The table, row by row:
c(16, 57, -29, -36, -60, -72, -27, 10, 21, 14, 54, -13, -21, -21, -28, -11,
  -29, 6, -44, -53, 39, -104, -13, 33, -30, 28, 60, 24, 24, 82, -43, -73)
c(37, 100, -20, 67, -9, -10, -30, -38, 20, 37, 38, -12, -23, -16, 51, 30, 30, 22, -51,
  3, 7, -66, 2, 36, -79, -63, 46, 5, 11, 53, 12, -75)
c(-10, -116, 48, -109, 18, 25, 38, 24, -23, -44, 8, 52, -71, 1, -84, -13,
  -42, 2, 12, 66, -14, -44, -9, -17, 51, 4, -35, 25, 19, 49, -1, 51)
c(-22, -101, 44, -81, 10, 26, 67, 16, -46, -49, -41, 18, -9, -46, -30, -47,
  -31, -15, 44, 43, -6, 23, -45, -45, 68, 48, -62, 14, 36, 10, -27, 49)
c(-4, -98, 28, -47, 47, 47, -6, 16, 23, -21, 25, 37, 0, 84, -76, 3, -20, 7, 51,
  51, -15, 47, 76, 22, 32, -21, -8, -22, -64, -55, 60, 93)
c(47, 105, -41, 56, 9, -18, -38, -31, 49, 42, 36, -6, -11, -4, 48, 45, 22, 13, -57,
  -25, 24, -68, 18, 46, -76, -62, 50, 3, -5, 28, 9, -68)
c(17, -81, 64, 20, 84, 81, 22, -5, 14, -20, -45, 14, -74, -15, -34, 52, 11, -8, 30,
  92, -42, -3, 6, -22, 2, -84, -29, -5, 1, 11, 25, 67)
c(-17, 73, -42, -13, -88, -80, -15, -5, -11, 24, 1, -29, 11, -38, 14, -39, -20, -28, -31,
  -69, 35, -28, -49, 7, -18, 60, 27, 22, 34, 31, -61, -82)
c(-3, 54, -31, -6, -89, -81, -12, 2, -27, 13, 10, -39, 9, -46, 26, -61, -2, -14, -32,
  -68, 21, -44, -53, 22, -19, 58, 21, 11, 64, 48, -74, -96)
c(-13, -55, 40, 41, 67, 80, 32, -10, -18, -5, -71, 11, -2, -10, 20, 55, 29, -15, 38,
  66, -31, 57, -40, -59, 34, -44, -49, 11, 13, -28, 26, 61)
c(-5, -103, 25, -39, 50, 48, 0, 46, 13, -21, 37, 42, -12, 83, -66, 3,
  -17, 16, 49, 37, -28, 49, 82, 15, 31, -7, -10, -25, -62, -51, 52, 90)
c(43, 86, -39, 73, -15, -8, -30, -41, 49, 41, 22, -16, -27, 1, 46, 39, 13, 20, -42,
  -19, 16, -65, 11, 42, -72, -56, 59, -15, 0, 39, 11, -75)
c(-6, 84, -72, 42, -63, -50, -59, 9, 9, 48, 58, -35, 111, 59, 51, -7, 9, 11, -19,
  -91, 24, 26, 45, 37, -34, 46, 24, -10, -42, -59, 17, -59)
c(13, 90, -45, -45, -61, -105, -21, -15, 18, 8, 33, 4, -19, -2, -11, -23,
  7, -3, -80, -62, 27, -80, 17, 47, -23, 24, 65, 23, 18, 37, -66, -61)
c(-32, -76, 26, -26, 25, 50, 16, 19, -33, -29, -7, 22, 65, 48, -22, -30, -10, 19, 63,
  32, -11, 110, 44, -26, 45, 29, -48, -32, -34, -75, 48, 84)
c(3, 84, -54, 45, -52, -41, -58, 4, 9, 39, 64, -27, 94, 47, 43, -17, -2, 15, -10,
  -81, 34, 41, 35, 32, -42, 39, 25, -26, -51, -55, 12, -50)
c(-26, 77, -32, -5, -82, -63, 11, -4, -35, 20, 7, -13, 16, -26, 27, -42, -14, 10, -56,
  -94, 20, -30, -56, 9, -11, 58, 28, 13, 26, 41, -59, -91)
c(-40, -110, 44, -71, 9, 22, 46, 25, -38, -31, -65, 14, -21, -39, -38, -40,
  -42, -16, 22, 44, -10, 40, -45, -65, 65, 44, -43, 16, 36, 11, -22, 58)
c(-7, -100, 33, -22, 12, 60, 16, 30, -16, -21, 14, 11, 53, 33, -23, -27,
  -32, 8, 93, 46, -6, 90, 36, -13, 42, 30, -60, -24, -21, -58, 35, 86)
c(-15, 78, -42, -15, -92, -84, 7, -9, -24, 9, 19, -30, 27, -53, 20, -62, -7, -4, -43,
  -64, 29, -35, -34, 5, -14, 75, 22, -3, 44, 46, -59, -84)
c(-23, -100, 37, -78, 4, 7, 33, 24, -24, -31, -49, 26, -14, -35, -44, -30,
  -29, -27, 31, 45, -15, 38, -49, -60, 69, 37, -41, 22, 34, -20, -25, 62)
c(-6, 71, -38, -16, -76, -87, -5, -18, -21, 5, 12, -30, 36, -50, 19, -50, -14, -23, -34,
  -72, 35, -43, -42, 2, -15, 68, 7, 15, 34, 36, -60, -89)
c(-8, 86, -55, 32, -78, -66, -44, 4, 5, 33, 49, -45, 101, 34, 56, -58, -13, 18, -24,
  -68, 20, 34, 46, 49, -14, 50, 24, -29, -30, -33, 19, -48)
c(16, 83, -53, 22, -46, -64, -70, 9, 45, 21, 86, -4, 37, 81, 4, 2, 4, 19, -27,
  -69, 22, -23, 75, 84, -33, 11, 69, -17, -51, -32, 34, -43)
c(7, 85, -44, 50, -55, -29, -46, 11, -6, 48, 56, -48, 91, 46, 50, -34, -14, 32, -4,
  -86, 22, 35, 28, 33, -26, 45, 24, -24, -33, -36, 20, -43)
Every row belongs to one group in each of 3 separate groupings. In each grouping, groups are numbered from 0 in the order they first appear among the rows asked about.
More rows, each followed by its group in each grouping, the grouping that moves the rows most first:
c(13, 88, -59, 12, -33, -55, -67, 4, 41, 32, 79, 12, 34, 69, 19, -14, 6, 38, -48,
  -72, 21, -13, 80, 70, -57, -5, 69, -21, -74, -45, 25, -43) : 0 0 0
c(19, -71, 48, 23, 98, 85, 19, -9, 40, -6, -52, 41, -72, 1, -26, 63, 23, -8, 37,
  70, -29, 8, 2, -23, 10, -87, -9, 2, -10, -3, 16, 76) : 1 1 0
c(-4, -75, 50, 56, 74, 86, 27, 12, 0, -18, -75, -10, -21, -12, -3, 63, 28, -22, 69,
  51, -32, 47, -36, -55, 19, -46, -50, -3, 3, -21, 27, 60) : 1 1 1
c(-11, -57, 28, 31, 70, 70, 34, -1, -2, -14, -70, 5, -22, -16, 27, 50, 44, -16, 40,
  59, -22, 54, -16, -64, 28, -42, -54, 5, 0, -29, 40, 55) : 1 1 1
c(-11, -59, 42, 45, 75, 92, 40, -10, 0, -21, -71, -12, -17, -27, 7, 51, 23, -22, 55,
  58, -16, 58, -30, -54, 39, -37, -37, 5, 19, -7, 33, 47) : 1 1 1
c(9, 87, -34, -41, -67, -94, -28, -9, -2, -5, 33, 16, -26, -9, -4, -24,
  -14, 8, -100, -66, 22, -89, -1, 45, -21, 17, 71, 26, 1, 43, -52, -57) : 0 2 0
c(-14, 91, -52, 41, -65, -55, -51, 2, -2, 16, 71, -39, 94, 66, 36, -17, 10, 28, -9,
  -79, 34, 41, 45, 37, -39, 56, 20, -31, -44, -42, 27, -53) : 0 0 1
c(20, -58, 34, -12, 90, 67, 17, -5, 16, -19, -19, 23, -52, -6, -21, 78, 29, -10, 17,
  82, -31, 10, 28, -21, 17, -73, -19, 9, -14, -6, 36, 64) : 1 1 0
c(12, 97, -47, 99, -29, -15, -29, -35, 11, 48, -17, -35, 24, -18, 79, 31, 31, -12, -28,
  -29, 15, -9, -51, 6, -64, -19, 19, 3, 39, 13, -9, -82) : 0 1 1
c(-28, -89, 50, -110, 15, -6, 39, 11, -32, -62, -19, 36, -72, -15, -71, -29,
  -13, 3, -27, 62, -31, -30, 1, 3, 64, 3, -18, 24, 8, 23, -29, 71) : 1 2 0
c(-26, -95, 54, -102, 14, -2, 32, 22, -38, -61, 9, 50, -59, 0, -85, -15,
  -15, 0, 1, 72, -30, -31, 1, -20, 55, 8, -27, 19, 5, 22, -13, 65) : 1 2 0
c(30, 67, -50, -41, -60, -75, -16, -8, 14, 13, 45, 4, -21, -33, -5, -44,
  -30, -4, -56, -49, 36, -106, 1, 46, -43, 30, 52, 17, 25, 59, -64, -73) : 0 2 0
c(28, 98, -34, 77, 15, 0, -44, -29, 35, 36, 43, -10, -27, 9, 37, 59, 26, 0, -44,
  -29, 11, -64, 9, 45, -81, -56, 42, 2, -9, 26, 7, -86) : 0 1 0
c(-29, -103, 46, -74, 2, 21, 60, 17, -41, -43, -61, 15, -20, -39, -49, -47,
  -31, -15, 40, 48, -13, 28, -50, -43, 65, 37, -52, 15, 48, 9, -39, 65) : 1 2 1
c(32, 114, -33, 83, 9, -20, -43, -45, 48, 37, 9, -19, -30, -2, 29, 49, 28, 1, -46,
  -47, 9, -63, 7, 42, -65, -65, 65, 10, -5, 25, 0, -70) : 0 1 0
c(19, 118, -36, 94, -21, -12, -17, -32, 6, 55, -24, -44, 25, -30, 84, 8, 35, 6, -42,
  -48, 14, 0, -30, 10, -52, -29, 19, -2, 17, 12, 0, -88) : 0 1 1
c(-15, 104, -71, 45, -39, -51, -44, 7, 2, 34, 65, -26, 102, 62, 58, -24,
  14, 29, -32, -118, 36, 40, 59, 28, -33, 51, 38, -26, -64, -66, 20, -54) : 0 0 1
c(-9, 70, -41, -17, -89, -79, -1, -2, -38, 15, 35, -26, 30, -48, 29, -38, -30, -8, -24,
  -59, 46, -41, -49, -10, -23, 76, -5, 20, 55, 50, -51, -97) : 0 2 1
c(36, 104, -32, 108, -10, -9, -24, -24, 17, 44, -3, -55, 29, -36, 73, 23, 25, -6, 2,
  -45, 14, -26, -40, 7, -47, -16, 10, -4, 28, 32, -3, -88) : 0 1 1
c(-7, -53, 38, 35, 87, 90, 27, 4, 2, 1, -65, 16, -15, -8, 18, 63, 45, -18, 46,
  47, -25, 57, -39, -67, 19, -43, -54, 4, -8, -42, 27, 51) : 1 1 1
c(-23, -88, 51, -77, 6, 20, 58, 18, -66, -39, -54, 16, -6, -30, -32, -30, -13, -6, 19,
  31, -17, 18, -45, -52, 64, 44, -54, 24, 21, 4, -33, 68) : 1 2 1
c(-25, -99, 51, -104, 33, 5, 41, 13, -13, -45, -14, 50, -60, -8, -89, -20,
  -39, 0, 8, 71, -13, -21, -8, -17, 53, 5, -20, 2, 9, 35, -15, 71) : 1 2 0
c(-31, -94, 39, -84, -3, 21, 63, 24, -43, -39, -37, 5, -7, -28, -40, -42, -11, -1, 36,
  30, 3, 23, -25, -52, 87, 53, -57, 7, 39, 25, -17, 46) : 1 2 1
c(-19, -86, 31, -5, 13, 45, 18, 25, -22, -34, -4, -5, 49, 57, -21, -22, -4, 10, 73,
  35, -20, 102, 47, -23, 52, 20, -40, -32, -44, -73, 59, 88) : 1 0 1
c(21, 121, -43, 84, -15, -29, -23, -52, 12, 49, -8, -39, 44, -29, 94, 37, 50, 2, -40,
  -53, 6, -21, -17, 13, -46, -26, 24, -6, 1, -14, -5, -72) : 0 1 1
c(-41, -80, 31, -73, 1, 0, 48, 36, -35, -34, -50, 17, -14, -32, -37, -22, -18, -15, 17,
  18, -12, 21, -36, -51, 70, 49, -45, 32, 19, -17, -32, 62) : 1 2 1
c(11, -61, 36, -6, 87, 80, 27, -16, 24, -17, -33, 34, -77, 6, -14, 50, 14, -7, 13,
  94, -36, 6, 17, -4, 16, -77, -25, -8, -7, 3, 39, 65) : 1 1 0
c(-12, -108, 29, -56, 34, 30, -4, 19, 28, -18, 28, 38, -9, 73, -71, -3,
  -24, 21, 47, 47, -27, 35, 92, 29, 34, -23, -9, -28, -42, -41, 55, 96) : 1 0 0
c(2, -55, 40, 57, 85, 79, 22, 7, 19, -16, -85, -5, -16, -9, 6, 56, 22, -25, 54,
  44, -21, 57, -29, -69, 27, -54, -21, -2, -14, -43, 17, 72) : 1 1 1
c(25, 87, -19, 117, -22, 12, -20, -28, 3, 36, -12, -53, 16, -38, 77, 9, 26, -7, 3,
  -21, 9, -17, -43, 3, -70, -18, 9, -9, 47, 35, -11, -94) : 0 1 1
c(-16, -102, 56, -95, 24, 10, 34, 26, -43, -42, -21, 58, -62, -19, -78, -15,
  -23, -10, 2, 65, -32, -20, -19, -23, 33, 2, -8, 11, -1, 21, -25, 82) : 1 2 0
c(28, -84, 66, 13, 92, 89, 31, -6, 20, -35, -45, 23, -72, -34, -35, 28, -10, -17, 45,
  117, -39, 10, 2, -6, -1, -78, -33, -12, 20, 29, 15, 70) : 1 1 0
c(25, -90, 42, 12, 82, 81, 22, -5, 24, -15, -17, 15, -70, -12, -23, 52, 7, -5, 33,
  94, -34, -2, 10, -15, 1, -71, -33, -6, 5, 1, 43, 51) : 1 1 0
c(30, 84, -59, 25, -25, -69, -77, -3, 62, 36, 88, -2, 51, 78, 11, -4, -2, 21, -41,
  -82, 11, -21, 79, 74, -44, -6, 64, -18, -75, -36, 29, -34) : 0 0 0
